(in the rows, 128 means zero)
Named turns come first, each shown by rows before and after it. Which turns, in which order, take the first row of each pair that follows to the second? Write the first one first, as in the answered first pair.
C (before -> after):
157  159  117  114  126  120  114  108  117  152  129  114  120  113  120  146  104  154  143  134  117  138  161  120  130  149  102  121  141  122  153  128  121  103  119  104  155  111  101  158  118  128  119  127  123  121 -> 158  155  121  117  125  123  122  105  113  150  130  117  131  118  105  144  102  149  136  135  115  143  156  130  126  142  115  118  131  119  149  134  120  95  120  111  150  120  103  167  113  130  123  128  116  122
127  114  149  138  134  132  130  128  141  126  123  113  131  134  131  120  129  118  121  94  139  130  109  129  117  107  157  116  122  129  119  136  129  125  129  148  120  135  152  141  134  125  131  117  125  116 -> 131  128  140  138  130  123  133  139  142  101  122  111  138  141  138  121  140  108  127  123  142  112  113  134  112  118  145  112  107  119  130  131  127  124  140  148  124  137  152  127  130  130  125  123  127  131
150  128  114  94  118  105  130  173  126  91  167  114  101  125  119  135  142  147  141  138  124  137  107  143  112  141  102  123  113  119  149  112  134  107  153  127  144  120  131  109  132  126  116  126  119  145 -> 137  122  122  86  130  125  123  157  123  119  166  118  81  109  116  137  128  176  135  110  131  155  115  142  121  149  116  123  146  133  138  126  147  122  147  117  139  109  130  111  142  123  121  124  135  124
N (before -> after):
118  128  119  137  149  104  149  95  115  86  127  132  151  126  119  132  103  141  101  116  147  84  119  116  105  116  162  113  134  131  142  120  127  114  152  140  93  155  136  167  129  132  118  121  143  142 -> 113  129  115  140  163  106  144  102  111  83  118  129  154  125  127  136  108  146  106  119  148  79  118  118  104  119  154  110  134  130  141  121  123  131  158  142  90  154  139  165  129  138  111  120  142  146
108  129  137  161  144  156  131  127  124  165  110  129  147  114  113  118  135  123  130  122  124  129  111  106  128  119  125  120  133  131  131  152  113  118  118  131  137  124  159  131  141  137  127  140  146  109 -> 109  125  133  160  142  153  129  134  126  154  119  129  153  117  114  113  136  114  138  128  124  130  105  111  124  125  119  120  121  125  126  156  113  109  133  134  141  126  157  130  146  136  124  138  143  124
118  109  138  119  105  141  155  112  135  149  157  137  116  118  101  117  89  138  108  108  105  169  111  139  154  128  90  122  138  140  168  110  125  112  125  127  140  128  113  117  126  93  115  109  93  125 -> 126  100  121  117  104  127  149  138  145  113  158  122  122  132  118  114  116  120  136  139  115  151  99  153  135  132  82  110  103  132  171  112  126  119  150  142  142  135  128  98  135  98  103  108  105  141
127  135  144  84  124  146  114  131  125  159  154  130  125  115  106  137  97  142  136  126  121  161  126  129  153  144  125  134  134  141  122  144  133  139  136  118  122  121  118  133  127  124  130  124  128  110 -> 140  126  136  86  114  140  114  134  137  141  167  119  137  131  99  130  96  121  139  143  114  153  107  138  137  135  121  126  107  136  120  149  131  120  145  130  126  135  123  125  118  131  128  122  121  122
Z (before -> after):
125  124  113  134  104  93  129  129  139  93  114  150  130  105  104  113  133  131  149  165  126  109  130  128  124  139  82  136  118  112  148  115  114  145  137  112  155  129  126  115  148  145  132  147  115  146 -> 108  104  129  142  113  94  110  113  148  93  116  130  114  107  109  112  131  139  139  102  145  141  106  138  115  114  113  128  142  108  124  135  139  152  154  136  140  128  158  109  167  129  138  125  123  112
90  118  137  123  151  142  99  111  106  162  140  145  100  125  156  163  85  160  127  113  124  131  105  144  144  168  142  125  152  148  115  150  140  130  139  122  117  163  135  149  143  125  125  91  166  86 -> 115  158  118  146  132  111  144  121  108  117  121  161  136  139  166  156  121  131  131  200  113  80  129  130  139  174  114  124  118  137  147  111  111  109  127  103  129  176  109  154  110  140  116  135  145  131
138  142  132  135  122  128  145  127  125  126  124  127  130  129  119  129  135  120  110  140  113  115  138  119  123  127  129  134  126  123  131  115  129  125  112  122  137  124  112  134  114  130  129  136  116  140 -> 127  124  138  133  130  133  134  115  129  133  127  113  121  129  124  132  127  126  110  103  121  129  115  124  112  110  149  134  136  125  112  125  142  129  124  132  133  122  130  128  127  123  128  121  120  117
117  105  151  125  126  119  114  127  133  118  141  101  105  133  120  133  116  118  108  83  129  151  104  150  114  114  158  133  134  131  121  140  140  120  130  142  115  128  142  134  129  109  128  113  119  105 -> 139  138  126  107  122  132  124  141  115  147  150  143  120  115  109  139  110  127  126  152  108  135  150  133  145  162  104  140  114  145  142  124  121  125  107  105  141  116  96  135  104  131  126  130  116  149
Then:
(2 to 4 turns a pair)
106  114  119  129  171  161  89  122  124  158  135  122  124  139  124  111  106  134  135  87  156  161  104  116  130  134  151  133  146  122  104  157  133  154  135  148  134  105  161  118  162  126  108  97  166  90 -> 133  161  104  144  139  158  146  112  114  154  122  165  168  145  105  105  114  114  125  175  116  121  154  92  150  145  111  144  116  110  146  122  92  115  95  104  150  118  92  148  113  149  119  140  129  144 -> Z, N, N
125  132  130  129  144  162  125  134  104  180  109  154  132  114  131  124  100  164  144  135  125  130  153  105  164  158  105  138  143  146  134  128  109  153  125  116  126  115  101  136  131  139  130  137  146  147 -> 111  115  145  133  152  155  112  128  108  174  106  138  123  117  138  126  101  167  131  85  144  151  127  108  146  134  137  135  160  150  114  145  125  153  132  135  113  120  132  130  153  121  135  122  157  115 -> Z, Z
119  121  144  165  129  117  108  114  116  151  83  172  113  136  150  133  134  149  148  99  131  115  141  93  166  122  161  156  141  122  108  115  119  137  117  129  103  96  138  128  134  120  110  105  132  103 -> 123  124  148  169  130  99  117  116  124  135  78  166  118  144  160  133  149  144  143  101  133  108  140  101  153  112  165  150  140  115  112  107  121  123  123  133  101  104  143  123  125  122  114  105  129  106 -> Z, Z
116  157  132  128  133  133  131  137  115  165  126  142  131  106  117  138  114  154  120  133  110  125  167  110  153  145  116  141  144  148  143  117  114  126  102  100  132  121  100  144  103  122  138  144  124  127 -> 127  164  121  126  127  131  141  142  120  146  128  139  133  110  123  144  124  145  128  154  109  113  170  111  152  152  105  139  134  142  144  112  108  127  113  102  128  120  100  137  100  130  139  147  125  145 -> C, C, C
139  122  133  137  122  124  149  139  121  105  143  113  145  150  127  123  123  88  130  143  127  135  118  135  108  109  130  122  113  95  132  130  130  109  141  122  147  145  125  133  123  126  107  142  118  133 -> 143  130  122  125  118  132  138  143  117  120  150  120  147  140  118  127  123  95  138  157  122  136  136  130  123  125  114  130  118  108  138  125  129  114  136  108  155  135  111  131  120  122  103  142  118  144 -> Z, Z
119  106  123  152  114  128  131  105  141  110  130  125  124  162  111  110  110  109  138  157  140  104  103  131  120  113  133  118  89  107  150  127  106  128  139  175  110  135  172  125  136  115  101  109  101  134 -> 116  108  119  128  107  155  114  98  124  173  155  141  116  138  82  116  74  134  139  148  121  137  121  117  148  130  129  132  104  127  141  140  106  118  118  158  124  119  141  136  132  115  111  102  98  124 -> N, N, N, Z
134  122  127  135  124  106  124  116  133  89  119  108  125  139  151  123  144  117  130  123  137  115  118  140  103  101  134  127  128  118  124  120  144  122  134  142  119  142  149  128  124  119  137  118  129  125 -> 144  138  119  128  121  106  141  120  133  98  122  122  141  138  141  127  149  119  127  162  122  105  146  133  115  120  113  125  112  124  133  109  132  122  123  129  129  139  131  128  115  128  135  131  127  146 -> Z, Z
118  131  135  127  120  110  122  119  135  98  137  115  112  125  130  144  141  117  112  98  125  140  113  160  118  103  144  131  135  126  129  117  155  117  118  134  109  136  161  131  128  119  150  126  105  110 -> 133  141  130  127  105  101  137  121  133  85  129  128  127  140  131  144  152  110  116  130  119  114  121  153  118  112  123  135  118  120  139  107  138  109  110  126  114  139  152  136  116  128  147  142  102  123 -> Z, Z
